In the rows, zero is written as 128.
Where one turn sends some rows of the set: a few examples, then the rows asked
Dut: [ 88 124 155 127 135 120 104 113 133 153 150 139 110]
tis: [ 82 128 135 122 121 123 116 109 137 152 152 138 118]
Nomo: [ 95 153 156 142 120 128 137 143 134 126 118 155 147]
Poban: [114  94 116 162 121 102 106 135 113 125 134  99 133]
mosuf: [121 103 144 102 133 145  86 117 120 108 133 132 120]
Fefaz: [126 134 166 165 143 151 130 138 124 105 113 143 138]
zal: [107 156 144 145 128 129 149 141 133 130 131 158 153]
Reso: [123 138 122 124 134 132 156 123 148 164 110 135 112]
totag: [152 139 151 134 152 156 123 122  90 124 108 108 113]
Zod: [122 137 173 157 142 144 122 138 120 104 121 135 155]
mavok: [133 126 137 123 141 149  79 118 132  99 136 125 125]
nesir: [160 138 155 138 142 157 122 119  98 134 111 106 114]
sovo: [124 113 143 124 139 147  83 110 119  95 132 129 120]
vel: [ 84 109 140 111 120 122 115 116 131 159 147 125 122]
sot: [157 134 156 133 146 160 118 119  97 135 112 115 108]
Bak: [146 121 108 138 129 103 158 134  88 137 129 119 138]
nole: [157 140 155 129 141 160 120 123  94 131 119 106 110]
Dafi: [123 140 127 125 127 136 157 126 148 158 108 129 101]
gil: [157 124 104 142 118 103 153 130 101 138 134 118 136]
mamab: [128 145 127 131 126 136 152 119 149 154 108 134  96]
tiv: [155 120 104 134 122 108 145 138  86 136 122 120 139]
dipo: [ 88 137 132 124 109 117 111 121 134 154 150 142 109]
vilu: [158 123 109 136 116 106 151 134  91 139 126 122 137]
vuz: [110  85 123 151 124 103 112 135 120 122 129  96 142]
supa: [127 122 143 107 136 145  84 122 126  97 133 127 132]
Feg: [127 115 138 120 139 126  77 125 109  95 131 135 124]
sakad: [105  87 114 129 124 111 103 135 112 122 121  97 141]
daba: [120 142 129 123 137 134 160 120 142 153 109 141 102]
tavig: [160 146 147 137 139 154 116 120  94 128 117 102 112]
gize: [130 144 125 125 128 135 155 122 148 157 104 134 109]
konen: [100  98 108 150 120 102 107 130 106 121 129 101 141]
Vaso: [113 122 152 166 116 109 139 151 103 115 123 142 155]
Figi: [115 136 145 168 118 119 137 155  90 119 118 134 151]
kud: [ 83 125 146 119 107 118 114 122 128 155 145 137 112]
gava: [157 118 105 133 119 108 153 138  95 133 129 118 136]
dazi: [ 96 105 110 145 135  93 108 137 125 130 126 106 143]

sakad turns into mosuf
nesir turns into gize
And these:
mavok turns into dipo
sovo turns into tis
mamab turns into gil
kud turns into vuz
dazi turns into Feg
nole turns into Dafi
sot turns into Reso
Figi turns into Fefaz
totag turns into daba
Nomo turns into Vaso

Where one turn sends some rows of the set: a few examples, then the rows asked
Puvo: [128  68 131 134 108 108 155 110 124 142 126 141  77  56 140]
dedo: [126  80 131 141 101 118 144 125  85 155 112 158 101 112 124]
leri: [119  85 117 163 108 147 118 142 156 175 117 126  91  99 118]
Seso: [151 123 158 106  89 128 126 134 108 138 140 113 119  67 109]
miru: [108  98 118 151  73  91 142 131 123 135 149 136  84  84 140]
mub: [125  96 159 103 101 122 130 115 136 122 157 145  85  57 119]
zim: [145  96 163 132 111 112 129  91  93 130 147 116 118  95  96]
Zosi: [ 98 110 145 161  94 124 110  96 152 145 106 136 121  77 125]
zes: [139  85 160 144 119 129 113 115 111 144 169 115  65 129 130]
poga: [113  95 165 152 121  97 140  98 117 171 116 111 107  58 147]
kom: [138 117 124 152  97 131 114 122 152 165 122 114 111  55 100]
zoga: [139 103 124 154 122 147  98  99 109 166 100 133  85  82 130]
zapi: [102 101 170 136 145 120 104 122 128 174 134 140  75  99 148]
popif: [147  97 111 152 117 105 134 144 117 152 112 121 102  76 155]
Kuv: [134  79 156 157 116 129 135 134 132 175 106 130  84 107 168]
Navo: [147 102 123 133  91 133 121 110  98 134 149 106  68  62 143]
Deg: [142  96 135 169 130  79 123 111 122 136 145 126 105 101 143]
zezib: [106 105 161 140  89 158 104  87 129 163 112 133  89  88 103]
vip: [105 103 151 169  87 139 104 102 157 165 126 123  70  90 145]
sem: [119  79 164 124 107 112 141 129 132 157 143 171  67  94 128]
nit: [105  92 162 149  97 146 118 126 139 143 121 142 128 129 135]
vam: [142 128 173 155  72 129 112 103 141 156 145 105 100  70 140]
ravov: [118 104 131 130  78 118 124 125 101 156 155 144  48  93 116]
Nupe: [126 125 162 132  83 102 119 140 132 129 167 149 105 103 140]
Poso: [103  83 118 149 114 126 134 150 111 161 145  89  92  98 141]
nutep: [122 105 161 140  79 153 122 136 155 172 139 121 105  96  91]
vik: [ 97  92 181 111 119 144 120 106 121 137 143 104 109  78 128]
gigor: [117 132 124 129 125 104 105 143 114 151 148 113 115  69 113]
Runo: [147 115 170 142 122 131  95 102 110 158 151 122  94 115  94]
miv: [134  95 134 157 127 119 111 101 125 119 136 101 134  96 118]
Falek: [116 112 166 133  94 115 136 143  97 188 149 114  99 102 100]
Mani: [134  95 161 127 100 139 128 163 119 166 143 134  78 127 137]
Puz: [141  86 156 183 109 111 127 110 127 166 145 102  90 122 139]
Bulo: [106 103 121 118  84 113 129 121 100 124 139 148  99  83 100]
rel: [138 117 197 110 103 147 110 128 129 158 136 136  97  98 122]
pim: [144 106 143 130 117 129 120 110 128 132 109 109 123  50 144]

mub turns into kom
Puz turns into zes
And these:
Seso turns into pim
ravov turns into zezib
gigor turns into poga
vam turns into Navo

